In the data rows, 500 means zero.
Here are some numbered points:
673 724 226 422 000 798 696 551 000 000 519 358 414 200 557 384 184 224 450 957 178 912 569 839 359 938 152 379 137 624 887 509 0
472 479 498 491 487 520 499 458 449 421 344 381 418 427 441 505 557 529 590 467 515 510 555 568 535 548 611 565 558 482 475 502 1
571 559 468 501 407 485 474 474 508 417 486 461 417 417 442 461 467 453 517 516 502 485 493 561 547 540 461 600 547 542 530 533 2
142 480 600 498 435 773 770 432 430 623 837 636 621 817 902 584 440 485 515 458 223 376 491 478 347 337 394 288 292 398 511 515 3
203 475 673 494 464 689 748 469 221 468 565 471 457 702 873 622 440 483 528 436 327 446 584 551 386 408 422 430 300 397 501 517 4
381 490 516 521 539 581 557 600 587 593 569 565 572 621 610 596 551 546 515 410 374 415 449 466 413 456 378 415 420 352 370 408 5
278 551 736 472 434 640 710 432 166 404 447 342 351 608 782 533 401 468 534 507 396 513 627 626 416 455 474 471 376 441 590 576 6
141 501 589 444 544 794 787 439 350 545 718 609 503 691 871 696 297 418 525 402 310 450 535 557 370 408 439 351 295 390 442 462 7
277 603 764 473 403 674 723 358 163 279 463 357 285 531 740 534 301 458 517 499 428 555 771 708 514 481 529 515 432 478 531 480 8
487 532 545 529 529 542 492 487 481 471 455 450 448 483 517 506 488 524 514 489 424 505 532 553 512 552 481 505 470 422 479 432 9
158 567 639 475 501 734 753 426 293 553 640 504 492 716 857 622 409 367 532 448 415 472 659 601 443 406 420 367 367 452 440 514 10
Which point above is nearest to each new point? Its number follows each.
517 484 489 496 508 530 526 667 716 674 664 763 714 698 596 536 446 527 465 535 548 521 479 385 379 345 361 307 367 435 457 503 5
640 471 376 432 471 375 453 648 832 724 696 684 708 566 426 550 571 510 463 547 524 466 315 352 458 336 345 372 460 442 334 456 5
357 264 394 577 702 717 667 770 682 518 472 584 700 630 608 749 783 623 464 422 326 182 207 237 493 514 560 511 517 367 234 200 5
393 508 540 472 525 607 580 436 420 490 552 497 463 536 639 545 378 448 516 473 414 514 516 575 488 508 537 499 471 453 475 492 9
387 656 753 444 297 549 537 273 069 327 453 240 288 459 534 366 163 351 535 513 542 800 862 744 627 541 461 457 470 509 595 698 8
559 422 416 474 470 423 459 642 699 766 690 761 742 603 511 554 536 546 472 467 481 402 335 353 345 333 355 300 396 391 413 443 5
403 507 559 455 470 499 505 562 672 641 762 740 607 708 566 568 462 408 539 454 469 495 538 414 414 283 325 204 313 450 511 489 5
697 419 195 393 477 259 277 748 965 873 649 812 814 584 397 443 693 618 395 474 625 467 216 272 407 322 311 419 438 421 407 312 5
704 394 295 507 499 277 334 732 880 837 617 831 839 525 332 530 670 609 452 447 538 335 192 208 317 371 400 347 477 390 343 389 5
503 404 374 490 456 398 462 728 822 803 643 756 776 683 512 580 641 561 454 501 423 400 337 347 311 366 280 342 393 446 358 377 5
404 501 536 513 469 657 676 512 488 563 662 625 572 667 732 579 499 495 495 464 361 437 536 466 395 375 323 349 346 419 405 451 5
266 602 677 540 493 662 703 312 053 286 356 275 241 486 633 504 303 411 592 502 493 628 781 712 624 640 612 512 494 560 580 600 8
492 250 277 508 599 460 471 794 845 590 538 641 722 552 536 723 807 713 495 468 467 307 123 192 436 515 523 509 494 391 356 198 5
311 623 725 519 448 666 630 330 117 300 454 340 228 481 617 494 392 422 531 490 423 587 727 717 596 575 619 551 443 526 543 580 8
257 387 481 532 603 712 685 652 546 517 518 573 595 681 697 672 635 543 495 456 336 302 374 354 448 464 527 455 431 386 313 321 5
604 440 372 438 448 426 451 627 695 744 741 688 775 639 529 543 562 514 443 484 509 484 367 347 352 343 399 312 381 438 448 523 5
426 644 593 400 374 535 584 425 327 602 709 619 521 556 599 505 257 386 548 500 536 587 708 607 412 316 315 307 371 405 538 621 10
403 536 539 491 472 499 546 507 487 511 512 475 541 573 589 497 524 451 471 462 458 518 547 538 446 474 417 467 410 488 539 575 9
449 535 596 443 461 519 580 495 412 442 492 476 413 488 559 512 428 497 495 508 501 519 576 546 511 474 502 527 483 507 473 447 9
606 508 450 473 478 420 496 620 717 657 653 661 692 575 451 521 526 506 477 527 523 511 409 386 457 358 340 371 442 419 407 488 5
342 368 464 565 659 695 646 623 552 478 391 451 599 567 700 731 755 665 441 421 284 288 288 333 478 520 574 507 454 463 306 258 5
440 501 460 454 462 414 512 603 679 662 652 626 717 666 605 521 599 484 482 447 506 508 468 419 335 358 288 322 315 427 454 484 5
